One vector is turned by the same rotation once a tick. Each row is the vector after some number of ticks, and that number follows the row.
The counts run from 0 to 696.
[ -2.9 -27.5  13.2 -25.1 -34.2  -7.0 -31.0 -28.2  15.2   9.2 -21.3   9.6
  10.0  -7.8  -9.3 -13.2  -7.1   7.4  41.0  -0.8  -8.0 -51.7   1.1 -32.3
 -18.7  -5.0 -29.9   5.5  -7.8 -13.5  -5.6 -21.8  -8.6  -3.1  18.7  19.3
   0.2 -22.9  31.4   5.2 -44.9   8.9  -4.9 -19.7  25.8  29.3  10.9  12.1
   1.3  31.8  17.7  -7.2 -22.0  -6.2   4.8 -17.1  25.6   0.0] => 429
[  6.7 -31.5  -0.4  15.0 -51.3  -7.9 -47.3  34.7   2.4   1.1  -5.2  -0.7
 -19.4   3.3  -6.8  -3.2   8.2  15.1  10.5 -16.8   3.5 -10.5 -13.6 -30.5
 -20.7  21.4 -17.1 -18.9 -16.9 -25.4  -9.1  -7.1  -8.9  15.9  17.7  -7.6
  -9.3  -4.5  32.9 -25.8 -52.9   0.3 -28.3  14.2  32.3   4.8 -15.6   3.6
   8.4   6.1  20.4  -4.3   9.9  -0.1 -14.3  -4.7  31.3 -15.6] => 444
[ 21.5 -19.8   0.4  24.7 -49.4  -9.9 -31.3  -1.5   3.2   3.2 -10.7   3.1
 -31.2   1.9  -2.6  -0.2 -17.6   6.6  42.3   5.3  -0.4 -17.3 -22.5 -44.8
   8.4 -20.3  20.6   2.1   0.7  -7.4 -12.0   2.1 -14.6  20.0  13.2   2.0
 -22.0 -10.0   7.3 -11.4 -47.3  -7.9 -18.1 -19.3  29.9   1.0 -25.7  12.1
 -13.9  19.6   7.3 -17.6  13.0 -11.2  -9.1 -21.3  40.1 -32.6] => 87
[ -0.6 -17.0  13.9  -6.9 -36.7   1.8 -63.6 -12.1  19.8  24.7 -24.0 -11.1
   3.1  12.5  15.4  -0.4 -29.6   2.6  44.3  -8.5   3.3 -18.0 -33.8 -21.4
 -21.1  -5.8  -6.6   6.2  19.4 -17.6  -2.0  -7.9 -13.3  14.5   1.9  22.0
  -2.1 -25.0  31.5  -3.7 -32.8  11.3 -21.1 -19.8   6.3  11.1 -31.1  18.7
   2.9  23.6   9.5 -14.7  -2.9  -9.0 -16.8  -8.8  42.6 -20.0] => 51
[  8.3 -20.2 -10.3   8.5 -46.0 -26.0 -33.4   1.1   4.8  14.5  -5.4  28.2
 -12.0 -11.6  -4.7  -5.5   9.3  10.8  38.1 -13.8  -1.7 -36.2  -9.8 -46.1
  -8.4   7.8 -15.6   2.4  -9.5 -12.8 -25.7   8.4 -10.7  22.8  19.8  16.7
  -7.7  -8.2  17.3  -5.3 -46.0 -10.6  -0.6  -3.1  37.2   5.0   7.4  15.7
  -6.4  51.4  18.0 -30.1  -4.0   1.1   2.6 -11.9  33.0 -19.3] => 688
[ -1.5 -16.5  29.8  -4.1 -34.6  -3.3 -14.8  -8.6  20.6  13.2 -13.7  17.7
   5.2   6.9  -6.8 -12.3 -29.2  19.3  35.7  -8.9 -21.5 -28.6   5.1 -41.0
  -6.0  -9.6  -8.7 -14.0 -20.0  -7.3   0.1 -38.6 -27.8  -6.8   1.6   5.2
   6.4 -15.0  18.5  12.3 -52.3   2.6  -2.4 -10.0  26.6  17.9  -5.3   0.5
   1.9  -5.6  34.0 -18.4 -20.2 -11.6  14.2 -21.9  35.5  -0.5] => 422
[ -9.2 -13.6   4.9  -2.8 -42.7 -12.2 -66.4  -5.1  -0.2  20.3   5.3 -21.8
  11.1   6.7  16.1  -0.2 -11.4   1.1  35.6 -20.6  13.2 -20.9  -1.5 -24.0
 -13.6  -3.9 -15.2 -24.0 -26.1 -18.6  -0.6 -24.8   6.7   0.1  15.9  -2.2
 -15.7 -27.3  45.0  -2.8 -44.8  17.0 -28.3   0.8  10.0   9.1 -18.2  31.5
   2.0   1.6  11.3  -6.6  10.7  -3.8  -7.7  15.2  20.2 -17.0] => 62
[  4.7 -30.2  39.5  -6.6 -36.5 -11.2 -31.9  -2.2   8.5   2.9 -20.0  -6.2
  13.6   2.4   7.2 -10.2 -28.3  15.9  30.0   0.9  -9.1 -18.9  -4.8 -23.4
 -25.1 -13.8 -13.1 -21.1   1.8 -17.2   3.7 -32.3 -26.3   1.3   6.0  20.1
  15.1 -36.1  44.7   9.4 -44.5  12.9 -23.0  -9.0  27.2  29.9 -18.4  -9.1
  20.3 -17.2  11.0  -6.5  -2.7 -19.8  -7.5 -14.0  19.1   3.4] => 170
[ 32.8 -26.4   3.4  10.2 -34.4 -30.9 -34.4  -1.2  -9.1  -0.3  -4.3  -1.3
   4.5 -10.2   4.7   8.8   3.3   3.7  13.4   2.7  -0.6 -26.4 -34.4 -38.1
 -23.7  -0.2   0.3  -3.6  11.3 -24.5  -6.1  -2.7  -6.5  18.5  20.7   3.3
   4.8 -18.7  44.5 -16.4 -43.0 -20.6 -10.8  -7.7  21.6  13.8 -20.3   4.2
  17.8  13.0 -14.2 -35.3  35.0 -18.6   0.8 -13.5  34.9 -20.9] => 407
[ 14.0 -14.1  -0.6   4.1 -37.5 -20.8 -47.5   0.0  -1.7   8.3  -8.4 -24.7
  -3.5   3.2  11.5  13.2 -38.1  24.8  16.5   9.4   0.6  -7.7 -22.4 -30.4
 -26.3   4.9   3.9  -4.7   1.1 -20.5   3.5 -19.6  -9.6 -10.4   8.0 -21.4
  -5.2 -26.5  39.1  -4.5 -53.4   5.5 -21.8  -3.9  -3.6   5.1 -24.4  20.8
  23.7  -5.9  -4.4  -6.7  26.5  -9.0   4.7 -12.0  46.1  -4.5] => 161
[  0.2 -11.1  16.6   2.4 -34.9 -18.5 -38.4 -25.4  16.6  15.7  -8.1   3.3
  -2.8  16.1   0.8  -8.6 -53.2  26.6  42.6   2.9 -13.7 -20.5   1.7 -39.8
  -9.5 -15.4  10.3  -8.7 -11.4  -4.8  -3.0 -40.6  -9.8 -22.3   1.6   0.9
 -19.7 -24.5  16.7  12.9 -53.6   9.2  -0.7 -20.6  10.6  13.7 -18.2  10.6
   5.5  -3.7   4.4  -9.8  -8.9  -4.6  25.6 -15.1  31.5 -11.2] => 420
[  2.1 -21.1 -28.2   4.2 -49.7 -28.7 -38.1  -7.8  15.5  -3.9   5.1 -20.8
   7.9  -1.6  10.3 -15.6 -32.5  21.1  34.4   7.9 -15.5 -23.6  -8.7 -24.7
 -13.5   1.8  12.8   3.7 -19.9 -17.3   4.9   7.5  -6.7   4.0  15.3   4.0
 -38.8 -22.5  32.7  -2.2 -63.1   0.7  -6.2  -1.8   5.4  -1.7 -20.9  22.2
  25.5  16.7  -8.0   3.4  14.0   2.9  13.0 -22.9  17.8 -13.5] => 223
[-11.4 -11.8  33.4  -9.4 -21.5 -14.8 -45.9  -3.9  16.6  27.1 -12.9   7.0
  13.0   5.0  14.6 -16.3 -30.5  24.8  50.9 -14.7  -7.3 -17.0  -5.8 -45.0
  -5.0 -10.9  -2.1 -10.7   6.3  -9.0 -10.5 -15.5 -26.4  -3.0 -12.6   4.9
  -3.3 -33.3  20.0  13.6 -41.7  15.8 -18.1 -11.2  19.2   6.9 -14.5  17.2
   1.4   8.2  25.8 -13.9 -24.5  -9.8   0.2 -15.3  34.7  -3.6] => 424
[  8.7  -4.1  19.9   6.6 -34.2 -37.3 -15.3 -20.2  -9.6   5.3  -4.8   3.2
 -13.8 -16.5   5.4 -14.1 -23.9  22.0  49.7  11.7   5.0 -28.6   0.3 -48.5
  -0.8 -28.7   1.0 -21.6  -1.6  -2.4 -22.1   8.7 -26.7  21.1   5.2  21.0
  -9.5 -28.2  11.4  14.1 -42.1   1.1  -7.3  -5.3  40.9   8.9   0.1   8.7
  -2.8  16.4   7.2 -18.7  -3.9 -21.3  -8.1 -25.7  15.4 -19.9] => 461
[  9.1 -27.0  10.2  15.3 -41.5 -33.0 -23.8  11.7  21.4   4.5 -15.8  14.9
   5.7   8.0  -9.6 -33.1 -20.3  22.6  30.7  -2.3 -34.5 -28.2  -3.8 -37.5
 -23.3   5.2   2.3 -13.1   1.5 -20.6  -0.1 -20.7 -34.5  10.8   8.4  28.2
  -7.6 -15.1  18.3  -7.8 -59.1  -3.7  -5.4   3.8  27.7  13.4 -10.3 -18.2
  15.9  -9.7  11.7 -10.4 -11.5  -2.6  13.7 -25.5  15.3  -6.7] => 294
[  1.2 -14.8  26.0  -2.1 -33.1 -12.6 -56.2 -17.5   6.1  19.3 -14.3  11.9
   7.7  -0.6   5.2   4.6   3.4  -4.7  21.2 -13.9  19.9 -26.7 -17.5 -39.1
 -18.5  -5.9 -21.4   2.5  -2.7 -10.2 -12.3 -24.5   4.4  18.1  12.2   9.9
   3.3 -20.6  47.1   4.0 -27.6 -12.8 -12.6  -7.9  24.3  14.0  -7.2  18.0
  -8.1  20.4  24.3 -34.7   4.7 -28.6  -1.9  11.6  39.5 -22.6] => 308
[-15.8 -35.2  24.3  -6.6 -38.4   7.8 -33.7  17.9   7.6  -1.5  -2.2 -14.8
  -3.2   8.3   1.0 -12.3  -4.1  21.2  17.2  -4.7  12.0 -11.5   6.8 -30.0
 -17.1  -7.4 -15.7 -42.6 -15.9 -20.1  -3.2 -12.9 -16.2  -2.4  21.7 -11.9
 -13.5 -14.9  31.7  -1.8 -55.2  23.4 -35.1  -0.7  40.9  15.6 -29.5  17.3
   8.9 -17.6  24.3   4.2  -5.9 -21.1 -19.9  -2.7  20.9  -0.2] => 386
[  8.8 -13.2  17.4  15.0 -24.6 -29.9 -52.3   7.9  26.2  26.9 -11.6   9.2
  17.6  15.6   2.9 -24.9 -31.0  22.3  46.8 -13.8 -16.3 -11.4 -28.6 -32.8
 -24.4   3.3   9.2 -19.2  25.7 -22.2  -6.8  -6.1 -29.6   6.4   0.3  21.2
 -12.5 -21.1  19.9  -1.5 -50.9  -0.5  -9.5  -3.0  16.3   2.2 -18.6  -5.5
   7.9  -0.2  -4.6 -12.4 -15.3  -0.8   0.1 -15.2  20.3  -5.9] => 296
[ 21.0 -33.8  -6.0  10.7 -25.0  -9.4 -37.3   2.4 -12.1  10.9   2.8 -12.9
   4.8   1.2   1.9  -1.3   2.8  18.1  17.3  -3.3  -6.8 -22.5  -9.4 -43.9
  14.0 -18.8  13.7 -41.8  -6.2 -18.9  -9.1 -27.7   1.0  -1.1  32.4 -26.4
  -3.3 -22.0  20.7 -12.2 -53.1   2.9 -24.5 -13.6  25.4  -3.4 -30.4  19.3
   7.2  -3.8 -13.0 -25.6  18.0 -15.9   2.4 -27.2  36.3  -6.3] => 32
[ -2.4 -26.6  -1.1   4.9 -24.3  -5.6 -64.6  14.3  22.0  15.4  -8.6  -9.6
  24.4  17.5   3.2 -20.9 -32.5  28.1  40.8  -4.8 -17.3 -19.1 -18.2 -25.2
 -13.0   3.3  -8.9 -10.4   9.4 -29.8   2.5 -19.5 -17.1  -6.5   8.9  -5.2
 -12.0 -20.1  21.5  -6.5 -59.7  20.6 -27.2 -12.9   6.0  -2.6 -32.8  12.8
  20.9  -6.9  -1.5  -1.3  -2.8   2.5  -0.3 -25.4  23.9  -0.2] => 544
[  5.6 -31.4  11.1 -21.3 -43.4  -2.1 -40.6 -19.2   6.0  13.8 -19.0 -31.9
 -26.5  -2.2  -1.2  16.5 -19.4  25.0  27.9   7.7  26.3 -13.7 -24.8 -31.2
 -15.0 -17.6  -0.8 -11.8  -0.1  -8.4  -0.7   0.5  -5.7  -0.1  24.1  21.7
 -15.6 -21.8  28.0  10.5 -41.2  15.9 -30.2 -25.8  28.2   4.7 -16.4  25.3
   9.6  17.4   1.8   4.8   2.2  -6.5 -13.4   1.6  42.9   3.1] => 270
[ 13.4 -38.2   5.9  -3.8 -20.8  -8.6 -22.3 -12.7  -2.4  -4.0  -5.3  -0.4
  15.6  -7.7  -3.0 -12.7  10.4  -0.9  28.7   5.8  -2.9 -37.7 -10.9 -44.1
  -4.7 -35.1  -3.4 -12.7  11.5 -20.6 -10.7  -7.1  -5.3  21.2  25.7   4.3
  10.3 -22.4  30.8  -9.2 -46.0 -11.0 -20.7 -17.8  42.9  16.0 -26.8   5.6
   3.1  18.1 -16.2 -31.0   4.8 -30.1  -9.6 -33.1  21.4  -9.2] => 466
[  2.5 -32.6  -3.8  -6.1 -33.1  12.2 -56.2   3.2  10.4  18.7 -13.9   2.2
   6.6   4.1  -6.6 -14.1  -0.8   2.1  51.4 -28.1  -2.6 -29.3  -8.9 -20.6
   3.0  -6.1 -17.8 -13.3  -5.8 -22.0 -10.4  -4.7  -9.0  23.4  20.9  13.4
  -5.4  -7.4  25.4  -6.7 -39.3  18.7 -38.5 -14.5  18.5  -3.5 -19.5  27.2
  -8.5  33.9  24.0 -15.8 -13.5   8.7 -26.4 -14.2  32.6 -11.5] => 434
[ 18.5 -27.5 -10.0 -13.7 -40.5 -15.2 -50.4 -23.0   7.2  23.4 -23.4  -5.3
   7.5  -6.7  -3.3  -0.6 -28.4  13.9  44.1  -5.1  -8.1 -35.9 -16.7 -18.0
 -14.9   2.3 -15.8  -4.5   3.6 -23.7  -6.3  -3.5  -2.8   0.6  20.0  38.6
  -0.7 -27.9  27.5   2.3 -43.4  20.7 -24.6 -27.4   0.1  12.7  -2.6  17.9
  12.8  30.8 -15.1  -4.8  -5.5  21.8  -7.3 -14.0  24.5  -0.8] => 113
[ -1.8 -15.5  13.0 -15.9 -47.5 -26.2 -58.1 -24.9  12.7  21.1 -13.6  -4.5
   0.2  -5.5   6.2  -1.5 -19.7   7.9  31.6  -8.1  22.3 -26.0 -12.0 -26.0
 -40.6   1.0 -19.0  -6.5   5.9 -14.5 -13.7  -5.4   0.4   1.1  15.1  41.3
  -8.0 -26.5  46.2   5.5 -34.6  -1.7 -10.8  -6.7  10.8  24.5  -1.1  11.6
  -2.6  23.5  11.4  -2.3  -2.6  -4.0 -14.3  17.4  17.8 -13.6] => 556
[  8.1 -24.5  25.7   2.2 -37.9   9.2 -24.6   3.3  -6.9   9.2 -22.1  -4.9
 -26.9  -3.5  -8.0   5.5  -6.4  17.2  37.9  -0.5   2.8 -19.5  -7.5 -40.4
   4.5 -33.3  -8.2 -19.1   5.7 -10.4 -10.7  -6.2 -32.4  10.6  18.2   0.2
  10.0 -26.5   4.3   1.9 -38.0  14.9 -33.3 -22.0  44.8   7.9 -18.1   7.8
  -4.9   4.5  23.8 -16.2 -12.4 -22.4 -25.7 -24.2  46.1   0.8] => 207
[  1.1  -9.0  -3.2   7.5 -29.9 -18.1 -50.4  12.2   8.9  11.7  -1.4   3.8
  12.3   8.0   6.6 -25.6 -41.0  23.0  52.0  -0.8 -27.0 -24.3  -1.4 -30.9
  -3.7   9.4  -4.3   3.2  -8.1 -18.3  -6.2  -3.5 -27.3   5.1  -5.7 -16.5
 -14.4 -21.4  19.3  -8.3 -58.2   9.9 -15.2   0.7   0.6   1.1 -19.1  16.7
  21.6  14.3   9.4 -15.1   1.0  -1.8   9.5 -35.7  28.4 -17.4] => 541
[  0.4 -32.6   2.9   0.7 -31.1   8.0 -57.9   9.5  -4.9  20.8   2.2  -3.4
  -0.4   4.5  -3.6  -0.3   4.3  15.1  18.1 -19.7   5.5 -25.8  -4.2 -39.5
  11.0  -7.4 -16.4 -32.9 -22.3 -21.2 -11.0 -28.9   7.5   0.2  24.2 -31.5
  -8.8 -21.1  23.3 -15.8 -54.2  20.3 -34.2 -11.2  28.3  -7.4 -23.8  34.1
  -5.1   3.0  24.9 -19.4   0.2 -10.6  -8.0  -8.9  44.1  -6.7] => 317
[  5.2 -17.9   1.5  -2.0 -39.4 -15.0 -31.3 -17.1  20.2   0.3 -11.2 -11.3
 -23.5  -4.7  -3.1   9.2 -30.6  18.9  51.8  25.2   5.0 -17.1 -30.3 -40.8
 -10.3 -22.6  11.6  14.7  13.7  -3.2  -1.6   8.0 -15.3   0.8  10.6  21.6
 -21.9 -17.4  10.9   8.2 -45.4  -1.7  -8.2 -25.4  19.5   7.5 -19.2  17.5
  10.6  27.6  -3.0  -5.1  -5.2  -4.2  -4.9 -27.4  47.1 -15.4] => 588
[ -2.0 -15.4  15.1   8.9 -37.9 -23.1 -33.6  -9.8  11.2   0.8  -2.1  12.1
  -9.0   3.7  -8.4  -9.4 -12.5  19.3  14.2   8.0  12.5 -30.3  12.5 -46.9
 -29.1  -7.9 -16.6 -22.1 -19.1 -13.4 -18.4 -27.4  -6.5 -13.3  28.2   5.0
 -25.4 -19.8  31.2   8.1 -53.3  -6.3   1.6  -0.6  46.3  23.5 -10.2  -1.2
  -5.9 -20.9  20.5  -1.3   0.5 -22.8   6.8   0.4  11.3 -17.5] => 133
[  7.2 -26.2   7.8 -16.2 -38.9 -19.0  -6.7  -6.5  -0.1  -0.1 -16.5  -1.0
 -12.2 -22.1   0.6  -6.0 -10.2  39.3  33.9  11.1 -10.0 -47.5  -8.4 -43.2
 -13.0  -2.1  -8.2 -10.3  -2.0 -10.0 -13.3  11.1 -30.8   4.4   9.9  19.1
   0.9 -16.7  15.7   6.7 -58.3   8.2  -8.3 -13.0  29.9  15.3  12.7  12.7
  16.6  38.7  12.4  -9.0 -12.7  -5.3   3.6 -43.9  40.4   9.8] => 648
[  9.1 -27.9  32.3   0.5 -17.4 -23.1 -33.1  12.7   0.2  15.3  -3.1  10.2
  29.1   0.5   4.8 -30.5  -3.0  23.0  15.0 -22.8 -20.2 -27.8  -4.1 -52.3
 -17.5  -2.7   5.9 -40.9   1.8 -18.1  -1.9 -27.9 -17.7   0.9   9.0   3.3
   8.7 -25.2  38.0   1.4 -55.5   3.0 -17.4  -5.0  31.4   3.2  -7.7   1.8
  14.1  -2.7   9.4 -25.9  -7.1 -15.7  17.2 -17.7  30.2  10.8] => 356
[  0.9  -3.6   7.2   3.9 -70.4 -21.9 -50.9 -25.5   9.8  14.2  -8.5   0.2
 -19.5  -5.8   0.7   3.6 -23.0   1.1  50.5 -18.2  15.6 -23.1   1.2 -27.1
  -4.4  -3.9   5.8 -12.7 -22.4  -5.1  -9.7   1.7  -4.0  14.4  14.0  38.4
 -21.5 -22.6  35.5   9.0 -37.7   6.6 -10.9  -9.0  16.4   9.7   0.8  14.7
  -9.3  30.4  19.1  -5.6  -3.8   4.4  -9.3  14.9  24.2 -20.0] => 559
